Each named move below is a turn or a mirror, shown by a few rows before and after it. Which moves, in which order, take the first row of each later pair to the second? The first pair is answered.
move tizul:
-0.374,0.330,0.343,-0.180,0.010,-1.826,0.673,2.679 => 0.755,0.908,0.719,1.046,-0.650,-1.908,0.797,2.135
0.483,0.022,0.215,0.498,0.536,-0.153,0.299,0.595 => 0.310,-0.107,0.126,0.186,0.526,-0.087,0.384,0.723
-1.039,-2.123,0.289,-2.225,1.140,-0.325,0.157,2.607 => 3.332,0.258,1.494,1.771,-1.380,-0.911,0.433,0.300
move mutat:
0.389,1.132,0.242,-2.028,0.167,-0.145,0.269,1.111 => 0.390,1.173,0.128,-2.025,0.145,-0.097,0.242,1.174
-1.152,-0.845,-0.285,-0.796,0.899,-0.153,0.173,1.474 => 0.975,-0.002,0.556,0.358,0.061,-0.351,0.423,2.004
-1.609,0.424,-1.043,-1.018,-0.825,0.794,-0.685,-2.033 => 1.404,1.446,0.066,0.592,-1.892,0.436,-0.402,-1.264
move Kos:
0.846,0.562,0.098,0.580,0.374,-0.174,-0.410,0.026 => 0.938,0.280,0.098,0.501,0.567,-0.147,-0.344,0.341
1.431,-0.902,-0.355,2.048,0.103,-1.768,-1.980,-1.998 => 1.394,-2.724,0.070,0.963,1.527,-1.739,-1.565,0.866
1.573,-1.401,0.797,0.759,0.657,-0.306,0.295,1.444 => 0.925,0.396,1.079,-0.977,-0.130,-0.237,-0.343,2.256
1.617,-0.372,1.068,0.590,-0.219,0.040,0.557,0.740 => 1.298,0.285,1.210,-0.178,-0.479,0.240,0.362,1.071

(two moves a pair)
1.595,0.956,-0.290,-0.853,0.737,0.463,-0.121,0.690 => 0.040,0.884,-1.084,-1.329,1.108,0.741,-0.327,-0.490 | Kos, mutat
-0.558,-0.603,-0.747,0.651,-0.088,-0.270,0.394,-2.030 => 1.080,-0.153,0.241,1.268,-0.859,-0.566,0.666,-1.351 | tizul, mutat
2.556,-1.206,0.884,3.293,-0.021,-0.266,1.223,0.408 => -1.946,0.782,0.380,-3.129,0.288,0.418,-0.340,2.712 | tizul, Kos
1.449,0.840,0.260,0.092,-0.331,0.182,0.324,-0.217 => -0.144,1.094,-0.181,-1.157,-0.250,0.434,-0.012,-0.666 | tizul, Kos
-1.361,0.006,-1.311,-0.200,0.399,0.529,0.344,-0.385 => -0.529,0.515,-1.100,0.761,-0.193,0.366,0.345,-1.223 | tizul, mutat
-1.955,0.210,-0.402,-1.086,1.141,-0.145,-0.020,0.349 => -0.488,1.673,-0.202,0.613,-0.307,-0.323,0.008,-1.572 | Kos, tizul
-0.458,2.195,-0.179,-0.938,-1.253,0.486,-0.885,-0.793 => 0.470,-2.409,-0.316,1.591,0.849,0.197,0.668,-0.112 | Kos, Kos
-0.237,-1.082,0.290,-1.497,1.287,-0.725,0.405,2.779 => 2.185,0.089,1.165,0.482,0.005,-0.955,0.584,2.376 | mutat, tizul
0.558,1.046,0.427,0.016,0.017,-0.739,0.301,-1.205 => 1.081,0.774,0.751,-0.137,-0.052,-0.958,0.336,0.072 | tizul, mutat
-0.185,0.963,-2.051,-1.420,0.092,-0.195,0.481,-3.276 => -1.199,-0.024,-1.974,-3.152,0.976,0.109,0.345,-1.172 | mutat, tizul
1.393,0.086,0.013,2.105,-1.308,-0.156,-0.495,-1.407 => -2.249,-0.342,-0.844,-1.700,-0.170,0.319,-1.280,-0.167 | tizul, Kos
1.315,0.439,0.357,1.739,-0.724,-0.569,0.127,-0.501 => 0.830,0.054,0.802,-0.203,-0.028,-0.357,0.109,2.103 | Kos, Kos
0.784,0.154,0.799,-0.559,-0.215,-0.096,0.248,1.705 => -0.789,1.275,0.003,-1.202,-0.657,0.072,-0.442,-0.174 | mutat, Kos
0.019,1.625,-0.141,-0.394,-1.823,-0.819,-0.644,-2.411 => -1.181,-2.585,-1.079,-0.366,0.906,-0.886,0.306,-1.312 | Kos, tizul
-0.272,-0.830,-1.322,1.746,0.503,0.033,0.387,-2.545 => 1.849,-0.383,-0.228,2.549,-0.303,-0.128,0.731,-1.352 | tizul, mutat
-1.056,0.517,-0.294,-0.029,0.357,-0.518,-1.147,-0.460 => 0.655,0.026,0.349,1.355,0.303,-0.877,-0.711,-0.220 | mutat, Kos
0.658,-2.612,-0.752,0.489,2.237,0.684,-0.282,0.406 => -0.431,2.088,-0.463,-1.985,-0.097,1.145,-1.758,-0.469 | Kos, Kos
1.223,-0.652,-0.294,1.023,0.042,-0.370,0.263,0.459 => 0.614,-1.214,-0.393,0.325,0.489,-0.253,0.374,0.919 | tizul, mutat
0.796,0.103,0.479,1.506,-0.498,0.282,0.673,-2.157 => 2.082,-0.027,1.350,1.267,-0.430,0.226,0.939,0.059 | tizul, mutat
1.521,0.238,0.880,2.969,0.523,-0.762,0.347,-0.589 => -1.247,-1.613,0.219,0.192,2.492,-0.404,0.279,1.526 | Kos, mutat
-0.948,-1.623,-0.729,1.644,2.112,-0.030,0.132,-1.676 => -1.977,1.018,-0.140,-2.293,1.214,0.418,-0.754,1.035 | Kos, Kos
-2.578,0.405,-1.058,-2.322,0.326,-0.576,-0.280,-0.787 => -1.872,-1.514,-1.516,0.081,0.982,-0.892,0.319,-2.154 | Kos, Kos
-0.141,1.235,-0.510,1.987,0.430,-0.801,0.160,-1.201 => 1.111,1.254,0.260,1.910,0.369,-0.909,0.558,0.358 | tizul, mutat
-1.106,0.190,0.285,0.837,1.655,-0.463,-0.837,-0.592 => 0.219,0.171,0.908,1.293,1.653,-0.700,-0.401,0.626 | mutat, Kos
1.299,-1.075,-0.004,1.399,0.611,0.658,0.341,0.025 => 0.324,1.323,0.457,-1.081,-0.266,0.838,-0.425,1.150 | Kos, Kos
0.361,1.130,1.234,-2.231,-0.586,0.042,-0.917,1.828 => -1.320,1.560,-0.100,-1.410,-0.755,0.132,-1.358,-1.825 | Kos, mutat
1.045,-0.131,0.990,1.384,-0.181,-0.586,1.141,0.321 => 0.467,1.071,1.269,-0.199,-0.563,-0.498,0.665,1.278 | Kos, Kos
-0.414,0.086,1.076,-1.653,-0.136,0.365,-0.024,2.027 => 0.243,0.585,0.296,1.462,-1.051,0.138,0.044,-2.172 | Kos, Kos
2.676,1.096,0.850,1.311,-1.660,-0.113,0.426,-0.017 => -2.237,-2.052,-1.420,-1.215,1.166,0.308,0.246,-0.254 | Kos, mutat
0.538,0.452,-0.943,1.898,-0.767,-0.275,0.829,-0.403 => -1.248,-1.016,-1.584,0.359,0.418,0.132,0.833,0.376 | mutat, Kos
-1.860,1.303,-0.485,-1.577,-0.284,-0.136,-0.993,-0.463 => 0.707,-0.331,-0.405,2.006,-0.154,-0.501,0.097,-1.814 | tizul, Kos
1.562,0.886,0.732,-1.099,-0.899,0.425,-0.620,1.633 => -1.450,0.391,-1.029,-1.667,-0.304,0.772,-1.149,-0.918 | Kos, mutat
2.291,-2.006,0.372,1.709,0.438,-0.812,1.539,1.256 => -0.291,0.538,0.465,-2.609,0.030,-0.329,0.394,2.985 | tizul, Kos
-0.066,0.450,0.528,-1.068,0.252,0.313,-0.208,0.957 => 1.031,0.744,0.634,0.434,-0.392,0.133,-0.015,-0.285 | tizul, Kos
-0.175,-1.858,-0.541,0.979,0.689,-0.326,0.327,-1.096 => 1.937,-0.436,0.529,1.490,-0.264,-0.500,0.381,-0.232 | Kos, tizul
-1.115,-0.104,-0.662,0.046,0.927,0.529,-0.493,-1.103 => -0.205,-1.143,-0.376,0.969,1.440,0.385,-0.006,-0.349 | tizul, Kos
0.192,1.471,-0.028,-0.811,-1.879,-0.888,-1.810,-0.753 => 0.754,1.434,0.309,-0.850,-1.886,-0.786,-1.629,0.284 | tizul, mutat
0.496,2.484,0.755,-1.291,-1.819,0.503,-0.731,-0.629 => 0.641,2.228,1.027,-1.856,-1.558,0.452,-0.709,0.479 | tizul, mutat
-0.083,0.700,0.461,0.173,-0.209,0.152,1.481,1.657 => -1.589,1.185,-0.111,-0.625,-0.159,0.447,0.940,0.536 | Kos, mutat
-0.578,-2.226,-0.038,1.896,1.398,-0.790,0.370,-1.152 => 2.000,-0.080,1.524,2.422,-0.142,-1.006,0.244,-0.013 | Kos, tizul
-0.473,-1.725,-2.098,0.127,1.483,0.201,0.417,-1.107 => 2.011,-0.971,-0.260,-0.011,0.832,0.000,0.747,2.018 | mutat, Kos
0.176,-1.822,-0.423,2.167,1.043,0.548,0.045,0.349 => -1.069,1.862,0.142,-1.267,-0.412,0.888,-1.180,1.367 | Kos, Kos
0.311,-0.262,0.004,-0.314,0.408,-0.021,-0.390,1.296 => 0.400,0.797,-0.239,0.404,-0.421,-0.144,-0.572,-0.587 | Kos, Kos
-0.968,-0.492,-0.878,2.108,-0.283,0.742,-0.648,-2.993 => 0.816,-2.428,-0.150,2.850,0.560,0.562,0.406,-0.903 | Kos, tizul
0.265,2.068,0.336,0.828,-1.517,0.215,-1.033,-0.855 => 1.141,1.999,1.122,0.227,-1.277,0.159,-0.799,1.069 | tizul, mutat
-0.910,-0.068,-0.763,-0.769,0.764,0.050,0.427,0.782 => -1.080,0.087,-1.246,-0.175,0.489,0.060,0.286,-0.610 | tizul, mutat
1.210,-0.107,0.119,1.371,-1.125,-0.855,1.149,-0.810 => 0.360,-1.742,0.216,0.034,0.054,-0.685,1.355,1.302 | Kos, tizul
-0.492,-0.703,-0.483,0.091,0.408,-0.019,-0.338,-0.362 => 0.932,-0.070,0.262,0.414,-0.229,-0.110,-0.177,0.519 | Kos, mutat
0.131,0.984,0.445,-0.464,-0.362,-0.017,-0.318,0.260 => 0.565,-0.370,0.215,0.943,0.166,-0.139,0.129,-0.340 | Kos, Kos
0.647,0.785,0.686,0.018,-0.898,0.026,0.135,-0.022 => -1.196,-0.676,-0.422,-0.257,0.100,0.177,0.067,-0.672 | Kos, mutat
-0.565,0.749,-0.071,-0.874,-0.109,0.189,-0.261,0.480 => 0.008,-0.337,-0.473,0.972,0.244,-0.030,0.204,-0.854 | Kos, Kos
-1.834,-2.557,-1.156,-0.326,1.442,0.577,-0.004,0.666 => 1.671,1.946,0.280,1.683,-1.821,0.255,-0.451,-1.105 | Kos, tizul
0.074,1.007,0.320,0.263,-0.757,-0.409,-0.624,-1.178 => -0.818,-1.436,-0.337,0.074,0.933,-0.439,-0.035,-0.251 | Kos, tizul
-1.013,0.702,-0.589,-0.567,-0.446,0.689,-0.475,0.466 => 0.217,0.205,-0.541,1.477,-0.456,0.457,0.124,-0.584 | tizul, Kos
2.161,0.665,-0.405,2.268,-1.168,-0.380,0.222,-1.182 => 1.592,-0.169,0.466,-0.659,0.028,-0.185,0.421,3.124 | Kos, Kos
-0.340,-0.167,-0.035,-2.238,0.616,0.022,0.155,2.888 => -2.418,-0.117,-1.508,-2.235,0.868,0.137,-0.265,0.211 | tizul, mutat
0.131,-1.559,-0.394,0.366,-0.167,0.755,-0.003,-0.258 => -0.482,-0.018,-0.159,-1.094,-0.892,0.937,-0.569,0.328 | Kos, Kos
1.535,-0.335,0.652,1.691,-0.632,-0.271,1.101,-0.691 => 0.691,-1.391,0.803,-0.022,0.420,-0.126,1.216,1.710 | Kos, tizul
0.844,1.311,0.445,0.356,-0.903,0.187,0.033,0.050 => 0.479,0.891,0.442,-0.450,-0.283,0.432,0.075,1.204 | tizul, mutat
-0.494,-2.567,-0.874,0.570,0.982,-0.503,0.980,0.504 => 0.581,-2.347,-0.334,0.924,0.919,-0.658,1.036,1.254 | mutat, tizul
-1.433,-1.731,-0.846,-0.221,1.196,-0.110,0.476,0.306 => 1.240,-0.050,0.748,0.078,-0.154,-0.268,0.639,2.232 | mutat, Kos
0.671,0.924,1.078,-0.299,-0.641,1.023,0.340,-2.521 => 1.780,0.966,1.807,-0.483,-0.698,1.034,0.669,-0.877 | tizul, mutat
-0.911,-1.128,-0.846,-0.563,0.036,-0.648,-1.076,-1.370 => 1.800,-1.315,0.284,0.587,-0.298,-0.889,-0.433,0.373 | mutat, Kos
0.492,2.055,0.869,0.588,-0.892,-0.741,-0.152,-1.644 => -1.209,-0.668,-0.458,0.949,0.831,-0.719,0.337,-2.190 | mutat, Kos
1.417,0.723,0.451,-0.155,-0.655,-0.156,0.150,-0.257 => -0.650,-0.193,-0.632,-0.803,0.135,0.132,-0.125,-1.398 | mutat, Kos
-0.393,0.537,-0.324,-1.756,0.241,0.265,-0.149,0.054 => 0.654,1.089,-0.355,-0.278,-0.427,0.114,-0.091,-1.454 | Kos, mutat
-0.811,-1.603,-0.069,-0.284,1.542,-0.484,-0.172,1.011 => 0.706,-1.135,0.776,0.331,0.891,-0.679,-0.121,1.740 | mutat, tizul
-0.829,2.006,0.465,-2.312,-0.443,-0.612,-1.422,0.765 => 0.485,-1.394,-0.313,2.191,0.720,-0.988,-0.194,-1.962 | Kos, Kos
-1.200,1.281,-1.103,1.392,-0.708,-0.455,0.315,-3.604 => 0.223,-2.545,-0.645,2.640,1.211,-0.731,1.708,-1.031 | mutat, Kos
-0.889,-0.227,-0.863,-2.934,1.609,0.436,-0.792,3.227 => 2.439,3.569,0.187,-0.718,-1.499,0.249,-1.097,1.076 | mutat, Kos
0.496,-0.651,-0.435,1.581,0.752,-0.587,0.097,1.341 => 0.877,0.858,0.143,0.751,0.113,-0.508,-0.150,1.846 | Kos, tizul
-1.310,0.867,-0.074,-1.369,0.021,0.318,-1.661,0.171 => -0.459,-1.316,-0.588,1.401,0.671,0.046,-1.015,-1.326 | Kos, Kos
-0.790,-1.078,-0.984,-0.531,0.934,0.043,0.445,0.235 => 0.278,-0.985,-0.332,-0.430,0.666,-0.016,0.457,1.408 | mutat, tizul
-0.390,0.055,-0.975,-0.594,0.609,0.358,-0.307,-0.651 => -0.225,-0.215,-0.740,-0.878,0.765,0.270,-0.129,0.492 | mutat, tizul
-2.752,-2.780,-2.011,0.592,2.201,-1.334,0.695,-1.362 => 3.557,0.556,1.406,1.906,-0.480,-1.785,0.985,2.405 | Kos, mutat
-1.553,-0.468,-0.618,0.590,1.539,-0.461,-0.343,-0.610 => 0.877,-0.148,0.700,1.240,1.090,-0.714,0.194,1.468 | mutat, Kos
-0.760,-0.425,-0.072,-0.846,0.060,-0.044,-0.028,-1.407 => -0.786,-1.104,-0.049,-0.829,0.513,-0.016,0.088,-0.652 | Kos, Kos
-2.625,0.137,-1.151,-1.356,0.215,0.771,-0.286,-2.111 => 0.237,-2.366,-0.629,2.178,0.808,0.242,1.069,-2.012 | tizul, Kos
-1.556,-1.282,-0.280,0.683,0.819,0.335,1.818,1.762 => 0.185,-0.173,0.769,1.063,-0.118,0.178,1.971,2.467 | tizul, Kos
2.308,-0.897,1.478,0.438,0.221,0.396,-0.044,2.614 => 2.070,2.193,1.031,0.561,-1.826,0.309,-1.115,-0.220 | Kos, Kos
